Each path below is one point turned by a fixed rotation once a step. After each direction that follows a path, write how fast that rotation turns it, in degrees each step (0 if it stays still).
Each turn is a multiple of 5 degrees from 10 to 175, or 0.
Each row of a path follows its step; steps can be skipped.
path 1
step 0: [ -3 -17  37  12  37   9   1 -59 -21  15 -14  -1 -11 -10  -3 -19  32   0
 -18  -2   5 -48  12   7 -16 -11 -12 -30  22  10 -37  22 -13]
step 1: [ 13  15   9  51  -8  10 -30 -32   7   3 -12  32   8 -11  28  -7  38  28
  20 -12 -10  -3 -14  32 -11  -4 -42   0 -23  33  21   9  26]
step 2: [ 28 -47  19  21  12 -18 -33   4  11  41  10  30  -6 -20  -5 -31 -19  16
  -9  -8 -28  11 -17 -23 -25 -14 -39 -12  -6   4 -28 -24 -17]
step 3: [ 25 -24 -27  15  17  13 -15  18 -43  34  -8  11  -6  -6   3   2 -18  41
   6 -13  -6   9  16  52  48 -17  -6  -8 -18  -1 -18 -20  27]
step 4: [  6  -8   4   0  29  -7  11  25  12  28 -21  23  11 -10  12  26 -29   4
  -4 -14  -4  29  28  -4  13  17 -13  27 -24  36 -52  49 -26]
step 5: [ 11 -14  46 -13  15  25  22  27 -35  16  20   3  -1 -17  25   9 -20 -45
  16   4  10  -7  -4  15  35   2 -19   8 -53   8  28   6  -5]
step 6: [  4  -1  23 -31  15  47 -22  15  25   3   8   6  28  36   3  21  15 -51
   0   6  16  37  22  17  -8 -38 -19 -10  -5  -4 -34   2  -2]
step 7: [ 24  17   7  -3  -6  23 -23  20  25   3  23   8 -10  -5 -30  71   8   1
  17 -25  27  13 -43   3  12   6   4  -4 -27 -25  25  -9 -20]
step 10: [ 33 -12  10  27  -6 -12  34 -12  35 -11 -10  -3 -18 -12  -7 -26  44 -40
 -38 -15   1  10  17   4 -35  37   2  15 -16 -34  -6   4 -21]
step 11: [ 11 -21  22   1 -25  22  12 -23 -21  34  23  -1  35 -19  -8 -20  59  23
   2 -12  24 -15  25   1   9  21  -6  -2  22 -39  25 -19  12]
Directions:
[ -4   6  -1  -1  10  -4   3   8  -9  -4 -16  -5   2  -6   0   2   1  18
   9   7   5  -1  -1  -4   4   3  12  -9  -6  -5 -11   0 -13] | 80
[  6  -8  -8   2  10   8 -10  -1   0   4   7  -8 -10  -3  -8   7  -1  -2
  -1   8   0   6   7   8 -11  15  10  -9   3  -9  -4   6  11] | 100
[  4  -2   5   5   1 -16  -2   5  10  -6  -2  -1   7  11 -11 -11   1  -6
 -11  10   6  12   8  -1  -2  -2  -2  -8   1  10 -12   8  -3] | 170
[  5   6  -3  -1   5   5 -16   5  12  -6  -4   3  -3  -2 -13  -2   2   4
   9  10  -7 -12 -14   2   0  -9 -14  -4   8  -2   4   3  -2] | 60
[  3   3   3  11  -7  -7  -3   6   0   9   9  -6  -6   2  -7   5   1   3
  14  -9  -9  11  -6  -1   1 -10  13  -2  11   8  -7 -13   1] | 70
[ -2   3  -4  -3   4  -5 -12  -8   2   4  -3   5  -8  12   2  12   7 -10
  -2   4   7  -9   7  -6  -3  -8  13  -6  -7   7  13  -5 -11] | 40
path 2
step 0: [  0 -16  25 -13 -17  17 -15  -6 -29 -22   2  22  22 -27   7  12   5  44
 -21  14 -59 -35  12 -18 -15   8   8 -18 -16  11   4 -16  21]
step 1: [ 10  -3 -32  21  -7  36 -23 -38   6  20  19  30   6 -15  -6  -2  17 -35
   2 -23  15   0  14  -3  -7  -3 -43  22  11  34  21  19 -30]
step 2: [ 29  16  20 -27  38 -12 -18  -1 -14 -36  -7 -18  25  22 -12  -8 -20  17
  -3 -24  10  47   0 -28  22   2  -7  -5   4  28 -43   0   9]
step 3: [  9  -2  -3   6   0  12   3  63  19   6 -27  15  10 -32  11 -18   1 -35
  27 -11 -15   3  -6  16  -7  38   3 -17   8 -34   1  43   9]
step 4: [ 39 -32   5 -13 -35   1 -20   4 -14  -5 -10  -4   3  11   2  14 -28  40
  -4  14  14   3 -29   3  -2  14  -5  21   8 -19  48 -49 -13]
step 5: [-11  17  26 -39 -10  28 -12 -17 -13  22 -24  13 -11   0 -25   4  21 -44
  28  17   1 -49  13  -7  23  -9   9  26 -11  13 -23  -3 -16]
step 6: [-12  22 -16 -24  15  19  21 -38  11 -16   0   0  20  29  16 -22 -32  40
  38  10  -3  29  38  -6 -21 -12 -23 -10   1 -17  15  24  -8]
step 7: [  7   4  21   1  27   8   4  16  19  10  24   7  33 -39  17  25  15   9
   0  13 -48  -1  -9  10  41  32  10 -23  12  43  12   0   9]
step 8: [ 16  11 -23  17 -11  30 -49  26   1  31  -3   6  21  13   0 -35   4   7
 -36 -22  11  -3  -4 -20 -43   2 -17  -7 -28  13  19 -16 -25]
step 9: [ 55   0  24 -11 -15  -7  -5 -25   2 -20 -34  10 -17 -31 -12  11  -3  -2
  14  -3  12  24   3  14 -18   1   0  12  18  31 -63  -7 -11]
Directions:
[ -3   7  -8   7  -4   8   0   3  -2   4  -7  -1   5  -5  -4   5  16 -17
   3   2  -1   3  14  10   9   8  -1   2 -12  -3   1  -3  13] | 160
[  3   2   6   3  -1   6  -6   0  -9   0   7  -6   8  14  -2   1  -8  11
  -7  -6   9   9  14  -6  -6  -3   2  -3 -11 -14  11  -5   8] | 170
[ -4   9   1   3   3  -9   9   6   4   1   3  -7   6 -12  -2  -3 -18  -1
  19   1   2   5   2  -8   6 -10 -10   0  -5   1  -5   2  11] | 95
[-2  8  3 -6 10 10  3 -4 12 17 -1 -4 -6  4  4 -5 -3 10  4 17 -6 -2  1 11
  3 -6 10  3 -9 -1  6 -6 -3] | 45
[ -2  12   0  -5   0  -3  -6   6  -2   4   6 -11   9   5  -2   7   2   5
 -12   6  16 -10  -9   4  12   4  -8  10   3   8   2   9   2] | 125
[  5   4  -9   1   3  -1  -1   1 -12  -3   7  -6  -4  -4  13   6 -17  -5
  -5  10 -14  -6  -2   7   1  14   0 -13   1  -8   4   6   3] | 100
[  0   1   0   0  -9  -9   3  -2   5   4  -7  14   3   4  -2  -9  -8  -2
  -8  -5  -3   0   2  17  -6  -7 -12   2 -11  -2   8  17  -4] | 145
